(in the rows, 128 means zero)
Each row of D is roughly a mix of the hidden directions of one of a few groups.
D (107 x 10):
[[129 135 124 119  97 145 195  70 145 135]
 [113 123  85 145 128 122 197  93 120 161]
 [ 60 140 155 111 139 166 129 134  91 157]
 [106 121 142 140 107 154  97 199  93 109]
 [ 97 143 104 117 168 188 109 138  84 138]
 [166 181  89 118 154 112 150 156 138  91]
 [ 94 140 115 133  98 145 171  72 158 159]
 [102 139 132  99 142 142 167  62 139 166]
 [143 168 119 114 126 110  88  91 174  82]
 [177 130 127  85 158 141 155  72 137 111]
 [168  94 140 104 156 127 133  59 107 142]
 [141 133  89 193 161  83 112 131 111 129]
 [168 149 148  98 106 157 129  79 177 129]
 [178  77 137 119  92 147 120 157 100  96]
 [105 103 151 148 119 159  97 159 109  63]
 [ 74 112 114 140  78 141  84 116 127  92]
 [135 130  93 134  76 114 106  94 170  83]
 [145 116 103 109 150 176 132 199 126 110]
 [133 106  69 104 183  92 103 125 128 136]
 [177 151 122  86 134  96 130 100 143 180]
 [ 83 154 147 146  69 131 122 140 178 129]
 [194 150 106  74 158 135 143 132 130 117]
 [135 129 150 123 180 115 102 174  98 177]
 [ 89 126 111 166 169 100 112 176 104 153]
 [159 130 163 119  87 163 155 122 126  67]
 [141 110  62 166 109 139  94 169 127 129]
 [131 120  69 128 138  72 107 172 109 135]
 [ 94 141 129 132 171 168 182 150 108  96]
 [122 171  80 140 103 123 130 150 124  64]
 [159  76 117 155 121 121  64 113 109 147]
 [130 159 128 135 154 123  57 140 165  91]
 [168 123 171  82  76 157 140 131 114 138]
 [ 83 126  92 166 175  93 100 129 149 121]
 [143 156 150 119 126  74  78  79 140 127]
 [ 84 131  98 164 108  82 152 162 136 162]
 [144 165  74 118 161  92  99 145 164 136]
 [134 173 127 127 143  97 152 173 186 148]
 [149 112 177 141 119  60 134 161 123 107]
 [149 142 156 151 167  95 125 163  87  82]
 [138 133 187 114  61 140 145 152 128 146]
 [143 109 126  96 118 118 120 149  83  56]
 [146 144 155 131 144 104  88 113 149 200]
 [141  95 131 120 144  69  89 175 130 155]
 [ 93 167 152 138 141 111 198 141 109 112]
 [133  70 164 116 146 102  97 122  96 170]
 [ 77 142  99 183 136 148 121 102 136  86]
 [198 149 119  91 145 132 139 137  96  94]
 [119 150  79 179 149 126 180 120 102 117]
 [122 145 101 125 146 112  88 153 131  53]
 [129 121 126 112  48 111 145 161  95 138]
 [155 165  84 135 166  93 171 159 130 132]
 [ 91 151 119  96 119 188 162 166 114 117]
 [ 88 172  96  98 157 182 133 123 139 142]
 [128 115 105 134 166 150  85  69 109 164]
 [ 90  71 116 130 148 140 106  81 128 168]
 [112 115  73 147 152 123 129 197 121 146]
 [115  96 168 113  64 142 139 126 120 174]
 [154 141  66  99 130  70 115 138 128 106]
 [109 133 111 148  90  89 174 181 154 131]
 [170 149 124  75 117 144  96 135 133  73]
 [162 132 120 129 186 158 120  89 103  85]
 [ 88 106 133 158 161 115 140 116 160 191]
 [132 105 162  91 155 128 157  69  99 155]
 [157 140 167 110 176 172 125  95 166 128]
 [105 106 186 161 118 183 135 124 130 158]
 [119 112 150 147  88 107 172 149 101 185]
 [155  97 136 104 184  83  98 138 115 158]
 [185 154 117  79 151 137 126 133 160 166]
 [150 118 187 152 121  86  78 130 127 103]
 [125  86 143 154  59 168 120 115 148 125]
 [133  74  95 123 115 166  95 150  87 154]
 [124 127 180 149  96 163 101  83 166 127]
 [163 108 131 145  67 108 142 166 153  92]
 [113 148  93 183 155  90 170 148 111 136]
 [112  72 160 133 160 117  77 102 108 148]
 [102 120 100  94 101 155 140 199 136 142]
 [128 119 180 134 119 204 119 130 148 107]
 [128 146  83 110 175  97 123 175 105  96]
 [154 176 164  87 168 111 128  87 131 129]
 [110 117 166 105  88 182 113  98 166 137]
 [132 151 151 167 185 159 121  97 134  86]
 [154  98 176 109 173  97  92 137 121 156]
 [112 104 114 151 130 157 172 159 124 193]
 [147 107  87 101 118 189 104  89 140 144]
 [121 159  99 167 114 129 128 194 133  89]
 [127  95 128 154 176  75 118 137  85 154]
 [136  99 133 131 142  94  99 174  85 178]
 [137 107 147  96 119 151 194 123  79 114]
 [ 99 118 167 164 125 152  72 142 132  85]
 [162 113 101  86 186 118  88 114 123 110]
 [104 127 106 111 148 202 118 128  81 138]
 [176  91 109 108 129  85  89 136 165 147]
 [ 97 194 154 110 150 153 128 155 138  91]
 [135  95 103 152 140  99  63 160 118 157]
 [ 84 145 117 155 190 109 137 166 100 137]
 [161 156  99 125 154  93 143 181 151  91]
 [ 62 144 109 173  92 151 139 140 123 150]
 [157 132 184  94 144 187 120 134 129 105]
 [168 154  83  86 141  74 128 121 134 146]
 [136 125 187 111  74 178 131 113 132 128]
 [118 165 102 147 171 149 112 111 165  75]
 [100 117 128 154 168 171 133 193 118 139]
 [110 156 102 120 175 161 146  68 117 148]
 [148 116 176 138 157 101  76 152  91 105]
 [108 133 112 204 139  90 145 115  97 139]
 [167 156  96 145 144 143 173  86 131  87]
 [152 158 106  88  90 176 166 119 153 119]]
Here is one row from each group, named. Which group is each of the other rows in?
[116 105 198 156 113 142  97 114 119 168]
G
[ 62 114  88 175 107 131 121 108 120 114]
P
[157 155  86 143 156 162  93 154 120  83]
M

[127 134  64 150 157  93 124 137  90  91]
P
[105  75 127  90  93 154 105  95 135 164]
P
[109  92 176 168 166 109 119 117 113 171]
P
[130 160 129 108 190 153 177 143 126 161]
G
[110 111 133 122 141  67 110 167 154 179]
P
[119 167 180  90 130 145 172 129 134  88]
M
[131 142 179 112 146 171  78 106 106  98]
M
[116  90  99 153 126 111  73 121 127 184]
M
[123 171 160  93 126 169 169 117 138  84]
M
